rotation ticks, each row followed by its count of ticks
The counts run from 0 to 182.
[122 129 169 100 137 162 106 147 142 109 121  86 172 144 135 162 105 109
  82 105 117 117 170 109 125  86 161 126 118 109 145 154 119 142 132 130
 106 141  90 130 144 135 103 182 126  71 116  74 130 132 166 148 118 126
 132 178 107]  162
[118 114 119 109 154 122  71 123  87 110 162 120 178 156 138 121 126 105
  97 103 109  93 136 115 129 106 157 139 119 124 187 160 129 142 124 120
 120 140 166 104 101 147 112 152 116  84  94  83 130 100 170 164 125  69
  99 133 147]  42
[118 134 139 112 159 117  93 113 144 136 151  83 185 153 141 142 120 123
  85 103 118 124 161 124 116  83 128 154 107 102 174 138 132 127 168 114
  98 138 123 133  99 159 100 147 134  81 103  97 139 134 202 144 115 100
 108 135 164]  169
[147 134 164 116 149 113  83  95  96 135 143  66 138 163 126  77 114 171
 130 109  90 128 160 101 112  87 132 104 146 128 153 124  98 143  98  79
 139 121 131 121 115 138 108 160 130 125 101  62  91 135 176 142 149 136
 119 117 133]  132
[141 122 162 124 163 119  90 133  95 116 139  88 155 153 166 133 107 101
 124 175  81 146 179 107  92 119 127 116 134 114 156 109  95 112 125  94
 140 112 147  95 145 136 110 162 117 104 112  72 103 108 168 140 148 154
  94 131 138]  127
[ 99 143 146 115 143 130 113 133 114 104 133  75 168 145 119 129 123 110
 103 123  95 141 191 100 135 106 149  89 123 117 137 124 108 159 151 165
 159 112 169 150 181 164 125 152 160 102 151  83 132  87 128 158 127 163
 116 109 104]  74
[135 122 132 117 150  87  75 120  97 122 186  90 153 146 152 119 111 104
 100 160 100 129 170 117  89 107 120 116 142 109 156 125  92  99 116  97
 128 105 158  88 129 143  96 148 136  94 107  65 110 106 157 161 119 102
 110 141 141]  124
[125 127 143 110 152 128  94 111 122 134 142  81 191 145 148 157 127 120
  96 111 115 116 178 129 116 101 133 152 103  94 171 128 132 123 188 109
 102 143 119 136 109 165 105 150 123  89 103 111 132 129 197 131 119 107
  90 132 158]  170
[ 98 147 117 125 160 123  93 146  55 108 130  93 150 102 127 122 108 109
 116 107 130 136 155 106 141 113 156 103 113 118 175 159 151 177 119 164
 173 141 191 144 164 136 127 137  96 117 127  75 153 124 145 135 134 110
 102 114 151]  147
[126 150 127  85 101 148 109 112  83 114 160  61 128 114 137 146 120 116
 101 121 117 113 193 139 122 174 140  96 142 111 149 141 110 136 128 109
 139 175 138 143  98 148 129 160  99  89 109 103 135 110 200 127 109 121
  94 145 126]  98
[108 137 166 133 174 149 117 121  84 149 140  95 158 149 104 149 122 153
 114 122 109 136 161  69 113 116 131  88 140 143 156 163 119 118 156 108
 133 116 151 130 128 123  97 141 137 103 122  99  59  92 167 146 160 170
 101 126 155]  3
[112 139 122 114 141 134 131 111  97 162 153  49 135 126 140 141 134 150
 117  92 106 120 169  90 161 139 129  85 110 151 164 175 118 145 100 113
 125 179 167 151  96 100 126 133 107  90 130  89 110  87 174 140 141 128
 117 159 136]  104
[131 153 176 100 135 167 114 129  85 137 175  82 160 167 100 136 118 154
 130 117 141 136 171 136 105  81 128 117 175 114 145 165 113 113 134  95
 168 114 128 133 143 152  80 148 115  98 107 130 104 135 181 154 129 137
  93 131 141]  8
[103 139 158 122 132 182 116 115  88 126 173  82 135 149 133 128  98 119
 126 148  89  85 205  86 126 145 126 109 135 110 139 147 104 127 161 130
 149 150 131 171 146 157 106 131 131 104 138 101 115 107 160 129 148 166
  91 127 126]  181
[ 99 134 175 141 160 165 133 137  97 153 150  88 143 142 110 162 105 122
 108 135  86 141 173  91  99 100 141  87 147 134 158 140 119 103 161 122
 139 122 144 134 136 134 104 142 126  86 108  89  94  89 185 168 159 162
 104 126 137]  1
[129 139 167 120 151 166 133 157 146 111 158  81 177 152 101 141  80 118
  68 132 103 134 172 105 100 116 152  99 146 126 167 140 103 152 137 121
 139 104 119 157 152 165 106 147 139 101 107  79 140 106 134 143 165 123
 106 132 112]  81
[138 140 146 112 171 129 114 124  85 159 153  96 170 139 135 170 133 126
 117 100 136 133 169 105 171  85 141 126 118 141 135 180 113 155 121 117
 125 143 187 155 137 120 100 108 118  84 139 117  73 118 126 168 110 142
 129 160 166]  112
[ 91 149 144 103 139 117  94 100  86  97 129  98 153 132 116  80 105 162
 111  80 128 122 151 114 128  74 148 123 133 119 150 180 129 184  98 100
 171 129 168 161 114 143 121 121 127 135 136  76 123 140 162 112 126 120
 103 137 162]  140
[153 139 182 129 133 135 130 110  75 154 126  66 139 129 145 138  77 126
 107 116 111 143 192 136 168 109 155 116 123 119 164 106 102 154  88 120
 141 136 146 148 173 136 118 149  95  99  98  70 138 125 134 142 147 149
 127 146 105]  27
[105 126 127 107 138 144 105 144  48  86 132  93 156 110 138 122  98  99
 110 117 132 136 173 128 116 107 155 115 126  96 165 160 146 158 130 128
 169 141 173 157 162 150 126 130  82 124 115  86 153 120 156 103 141 112
  82 131 147]  145
[124 163 122  85 126 114  91 116  95 112 197  67 155 131 136 107 114 145
 108 125 146 137 184 140 108 125 107 114 146 103 143 172 108 142 101 107
 177  98 163 120 117 131  94 145 129 110 135 103 133 141 167 126 108  98
  99 149 160]  15
[103 137 125 119 142 141 124 125  98 150 144  58 131 115 139 139 123 131
 117  98 103 137 176  99 144 144 129  77 119 152 154 167 115 160 100 138
 136 178 175 152  90 102 131 137 110  91 132  87 118  95 187 159 136 144
 117 141 135]  103
[149 117 153 124 151 173 140 144  72 167 145  74 165 149 146 179 111 119
 124 106 126 156 186 119 148  89 153 108 125 127 141 160 113 134 129 121
 123 170 161 167 153 124 111 120  87  93 123 124 107 108 147 160 138 152
 117 155 139]  109
[117 133 132  95 116 127 111 117  88 108 147  65 170 157 130 147 133 111
 111 120 104 133 205 111 137 101 142 109 115 102 141 109 103 142 173 134
 138 123 162 139 193 185 116 144 143  98 137 101 151  80 125 135 119 141
 104 115 104]  72
[108 129 124 112 144 151 124 128  88 131 135  64 128 114 144 147 119 130
 113 117 108 143 179 100 132 166 130  76 121 136 142 164 118 152 108 144
 135 180 173 160  97 108 135 139 104  92 137  94 108  97 194 146 136 159
 108 143 136]  102
[140 152 147 101 140 115 108 120  96 147 188 104 169 152 134 157 129 110
 111 109 135 105 180 129 155  65 144 148 140 121 136 167 103 128 129 103
 138 139 168 137 140 147  88 115 123  78 122 109 109 118 118 168  92 108
 122 176 154]  115
[ 92 148 171 144 173 160 125 131  89 149 135  96 154 154 113 156 119 137
 113 124  93 129 164  78 112 100 137  98 144 147 164 154 120 117 167 106
 144 121 151 134 135 123 112 147 129  98 115  91  75  83 174 155 164 173
 102 132 145]  2
[135 132 184 120 156 133 105 101  79 133 110 103 153 127 125 135  98 147
  98  90 118 149 166 111 170 108 156 106 124 119 142 121 103 170  66 143
 125 127 175 163 145 129 117 137 115  96 106  64  96 128 134 168 124 173
 148 144 115]  30
[132 132 149 127 144 103  92 126 110 127 172  80 145 152 154 118 102 101
 113 162  84 120 177 118  95 101 120 120 143 116 165 116  96  98 119 103
 141 114 143  82 135 143 104 157 119  95 103  59 121 107 161 162 143 108
 111 143 126]  125
[146 134 188 122 147 145 119 113  72 134 111  84 149 125 145 153  91 130
 105 114 110 139 191 120 170 119 167 112 121 116 159 111  96 162  94 124
 124 134 164 159 174 128 122 150  90 101 107  75 117 117 130 134 138 164
 128 151 106]  28
[102 131 120 120 155 142  96 154  50  92 123  91 156 100 128 124 103 107
 113 109 135 154 168 114 117 114 151  95 123 102 164 156 153 172 125 153
 169 139 193 150 159 141 131 127  93 123 118  86 157 125 156 128 130 115
  96 113 150]  146
[112 148 132 110 158 136  73 126 113 130 148  62 135 113 131 106 104 154
 120 102 123 125 160  75 109  77 114 103 123 100 135 168 138 137 117 116
 126 174 121 147 118 127  93 109 142 112 152  65 100 165 174 136 119 123
 139 166 167]  59
[116 148 123  91 117 114 108 110  94 123 153  52 159 152 131 126 134 118
 118 110 108 126 202 117 138  80 131 114 120 102 154 113 110 133 175 129
 138 132 157 138 186 188 115 135 147  95 129  93 161  84 143 139 115 116
 116 113  94]  71
[172 141 145 115 134 114 117  99  69 151 150  45 142 121 151 124  97 144
 100 122 119 134 188 126 146 135 140 105 110 113 166 111  95 146  87 102
 128 133 156 142 154 125 114 142  98 108  90  68 142 117 125 116 138 129
 121 152 118]  25
[ 85 152 111  98 159  94  88 107  95 123 119  74 168 119 135 128 140 142
 129  95 127 161 180  95 155  73  99 105 107 108 161 134 141 147 154 141
 137 145 182 136 164 158 109 118 148 107 155  83 125 130 161 150 115 126
 128 116 141]  67
[155 172 151 100 158 141 101 125 115 124 154  98 176 130  89 137  97 136
  79 107 143 137 152 134 118 130 144 115 163 118 191 142 121 154 133  91
 131 127 116 139 122 176  80 142 129 102  79  97 115 154 176 148 137  90
 113 128 150]  88
[151 146 158 126 139 162  81 153  94 137 147  54 125 155 139 115 109 109
 150 123  93  68 178  94 105 101 155 130 134 120 128 152 111 146 140 102
 140 165  79 133 129 128 104 162 124 101 124  86 119 145 161 135 131 137
 107 146 144]  53
[114 142 144 111 171 108  78 136  93 109 158 128 166 136 151 153 117  85
 100 157 105 138 176 107 118 113 123 126 151 114 130 146 100 129 117 141
 145 109 197 108 134 137 101 137 134  88 140  87  88 118 135 176  95 143
 104 150 167]  120
[116 171 127  91 120 122 106 114  99 118 190  63 146 128 139 107 109 126
 113 130 145 127 197 144 116 119 111 124 139 109 157 162 109 139 104 111
 187 102 158 121 141 134  97 154 114 104 127 104 153 139 174 124 115  88
  95 151 149]  16
[127 138  88 115 158 111  72 141  44 115 144  82 154  98 119 117 135 128
 108 104 137 128 152  94 137 130 147  92 105 124 169 150 133 176 120 148
 141 136 180 137 156 132 118 139 122 114 118  76 134 110 129 131 128  93
 109 117 152]  149
[152 128 144  91 133 144  84 140 118 124 133  77 162 138 115 145 120 136
  78  89 126 103 167  97 117 108 168 104 111 112 125 149 105 150 113 129
  82 129  98 131 143 127  93 169 141  74 107  69 112 122 144 150 104 108
 144 172 114]  160
[115 159 160  89 154 163 103 133  89 107 156  99 172 149 117 141 110 138
 135 125 147 151 176 133 113 113 119 106 165 115 129 178 110 144 119 124
 185 105 169 135 145 143  92 151 128 107 138 131  86 144 176 146 118 163
  77 141 171]  11
[132 133 162 125 153 110  97 127  99 125 157  95 146 161 161 136 105  96
 116 164  75 119 184 109 102 108 125 127 144 118 165 109  98 100 135  95
 146 113 147  86 148 133 108 166 115  98 105  66 118 114 166 136 149 129
 104 150 123]  126
[119 184 128  97 148 123  79 108  86 103 124 106 149 108 108 144 133 125
 100 110 134 120 168 123 147 176 124 108 143 121 164 144 116 173 133 121
 145 157 161 137  86 158 107 157 130  99 115 105  95 136 200 139 102 142
  98 132 157]  94
[123 133 128 112 130 135  90  88  85 142 187  59 145 142 117 111 120 142
 116 129  96  73 191 103 124 143 124 117 127 109 140 135  99 125 170 121
 130 147 137 167 110 164 100 133 151  97 118 104 110 108 167 138 117 138
  84 106 142]  178
[111 127 166 135 146 159 131 132  80 149 153  85 144 143 111 164 109 115
  97 144  89 134 178 100  82 109 149  86 149 118 148 133 110  96 174 106
 128 131 136 140 137 134 111 136 127  92 103  83 101  68 173 158 155 155
  99 134 135]  0
[123 177 124  88 129 115  77 107  92 113 145  84 138 107 107 124 130 132
  97 105 134 122 168 129 133 174 128  98 148 129 162 136 110 163 122 128
 145 162 157 140  75 157 107 155 136  94 107 100 108 136 200 144  98 125
 111 125 152]  95
[115 172 129  87 105 132  99  98  88 112 153  67 129 112 129 132 127 118
 101 101 122  94 188 131 136 169 134 102 145 120 167 142 103 144 131 109
 152 170 139 130  86 151 116 159 112  83 104  97 140 116 200 127 115 111
 102 148 130]  97
[117 158 183 101 133 171 121 125  89 126 160  91 161 166 117 138 119 144
 139 116 135 131 179 132 117  86 128 120 171 118 148 169 117 118 143 105
 183 111 127 128 160 148  89 157 118 102 124 132  99 137 182 147 135 143
  88 142 146]  9
[102 139 159 104 149 130  88 107  84  91 124  95 154 133 114  79  99 165
 119  86 128 143 155 111 118  86 146 113 141 111 131 175 125 180  91 106
 164 126 170 164 111 146 122 120 117 131 133  78 106 145 168 130 126 147
 103 121 166]  139
[150 126 185 119 148 144 112 107  70 131 109  95 149 123 133 145  90 126
  98 115 114 157 169 110 159 126 157 101 121 117 140 114 102 167  79 131
 121 135 168 163 162 133 125 140 100 104 109  71 101 124 135 143 131 179
 132 148 119]  29
